(in the rows, 128 means zero)
Rotation paths and how fast each direction turns (degrees each step):
Each turn is a multiple of 5 degrees from 10 to 175, or 0.
Each row of a path follows its step; steps can be skipped.

step 4: [123 130 124 132 127 131 117 112 126 115 124 130 134 121 128 134 121 141
 123 130 132 124 136 132 120 128 126 121 138 139 130 119 126 132 122 129
 126 130 113 118 120 134 134 125 139 132 136 120 133 130 119 128 127 127
 134 122 132 129 143 133 119 124 140 122 132 138 131 138]
step 8: [132 128 134 129 125 119 128 139 139 132 130 123 127 132 126 123 125 123
 123 126 129 118 132 135 130 135 127 127 126 127 122 126 128 138 141 139
 146 142 118 119 125 135 131 109 120 125 131 114 136 128 127 138 125 126
 127 139 115 130 133 137 132 125 127 121 126 126 133 134]
step 10: [140 132 115 130 129 128 139 119 135 129 131 137 129 134 129 138 128 136
 125 125 132 125 128 112 125 129 123 125 124 131 123 118 121 140 124 125
 132 120 134 120 137 125 122 140 124 134 129 112 129 137 127 125 136 135
 123 122 138 130 117 119 117 128 145 126 130 130 130 123]
step 18: [121 115 132 130 126 122 133 131 132 133 144 129 142 121 128 132 124 121
 126 129 141 122 114 115 126 135 127 136 126 125 133 142 125 119 125 124
 135 130 133 121 140 130 131 125 115 137 121 125 127 127 127 129 142 125
 133 131 132 113 124 129 129 118 120 134 132 129 126 120]
step 22: [112 126 133 120 133 129 120 127 115 125 133 135 127 125 119 143 135 125
 127 128 144 128 121 130 135 122 121 129 122 122 133 124 133 124 110 124
 130 129 129 129 128 120 120 134 136 121 132 127 132 134 118 140 112 122
 122 124 128 120 126 118 127 129 129 139 120 132 129 126]
step 23: [129 114 142 131 129 130 119 145 123 137 130 132 129 129 125 126 125 125
 124 124 118 133 131 131 130 117 123 123 127 124 121 137 132 123 127 128
 138 138 127 118 126 123 127 123 134 109 129 132 116 118 124 125 130 129
 116 142 125 125 141 135 136 133 118 131 131 126 123 127]
step 24: [122 126 116 138 133 127 133 133 125 135 139 124 116 116 133 126 122 137
 128 138 116 124 120 132 132 129 127 135 132 121 134 121 134 119 133 122
 121 132 137 133 128 126 134 141 125 138 123 145 126 120 135 124 137 125
 133 133 120 124 132 146 133 132 126 130 124 128 125 132]
step 30: [128 132 135 126 110 117 123 128 122 126 123 131 122 119 120 126 123 131
 131 119 120 134 129 114 129 127 115 134 128 116 131 126 124 132 135 130
 115 131 118 126 114 111 122 127 133 137 126 132 132 135 129 130 129 114
 137 126 130 122 135 137 126 126 116 133 128 128 129 128]
step 32: [120 127 127 142 128 133 136 135 127 130 129 118 117 138 124 133 127 124
 112 126 126 125 137 132 125 117 136 127 126 137 129 122 120 118 120 127
 118 125 127 134 122 124 122 127 133 116 128 135 118 111 135 113 125 127
 131 120 128 135 119 115 129 131 133 128 123 134 126 130]
step 40: [136 131 142 129 126 123 125 130 124 131 121 134 136 136 126 134 137 134
 113 128 131 131 133 130 128 126 126 135 128 125 119 123 121 113 127 127
 123 131 124 123 120 138 123 120 106 127 141 120 140 127 127 135 127 128
 133 123 112 127 121 132 128 135 130 126 133 134 126 142]
Directions:
[126 130 131 128 125 126 128 127 126 125 126 127 127 126 127 126 125 128
 127 128 130 129 127 132 128 129 131 129 128 127 128 128 130 127 129 129
 128 130 128 128 126 129 127 126 127 129 129 124 131 129 127 130 128 127
 128 128 129 128 127 127 128 127 128 132 130 129 130 126]
80
[130 128 125 127 127 131 128 128 127 128 126 129 126 126 131 129 126 127
 127 127 129 126 125 128 129 128 125 128 127 126 128 129 129 128 126 128
 126 128 129 125 126 128 128 126 131 126 128 128 128 131 129 128 130 130
 127 132 129 128 128 130 126 130 128 129 127 131 128 130]
55
[124 127 125 131 130 129 125 128 128 127 127 127 126 128 130 130 130 128
 132 129 127 129 128 128 126 129 130 128 128 127 128 129 129 126 129 126
 127 127 129 127 129 127 128 130 129 127 128 127 130 128 128 128 127 127
 130 131 126 130 128 126 126 126 130 128 128 129 131 132]
145
[126 128 128 129 127 127 131 126 128 131 129 127 127 127 127 129 130 127
 127 129 129 125 127 129 125 125 129 126 127 126 129 127 127 127 129 131
 127 128 128 126 128 124 128 128 127 129 125 129 128 130 128 130 127 126
 130 128 125 126 128 128 127 129 130 127 128 132 129 126]
175
[128 127 128 129 125 127 129 130 127 127 129 127 128 129 132 125 128 127
 128 127 128 125 129 128 127 129 130 126 128 129 126 126 128 128 130 128
 129 128 131 129 127 127 126 128 129 124 129 128 128 127 131 127 127 127
 130 131 130 125 130 126 129 126 125 125 125 128 128 127]
120
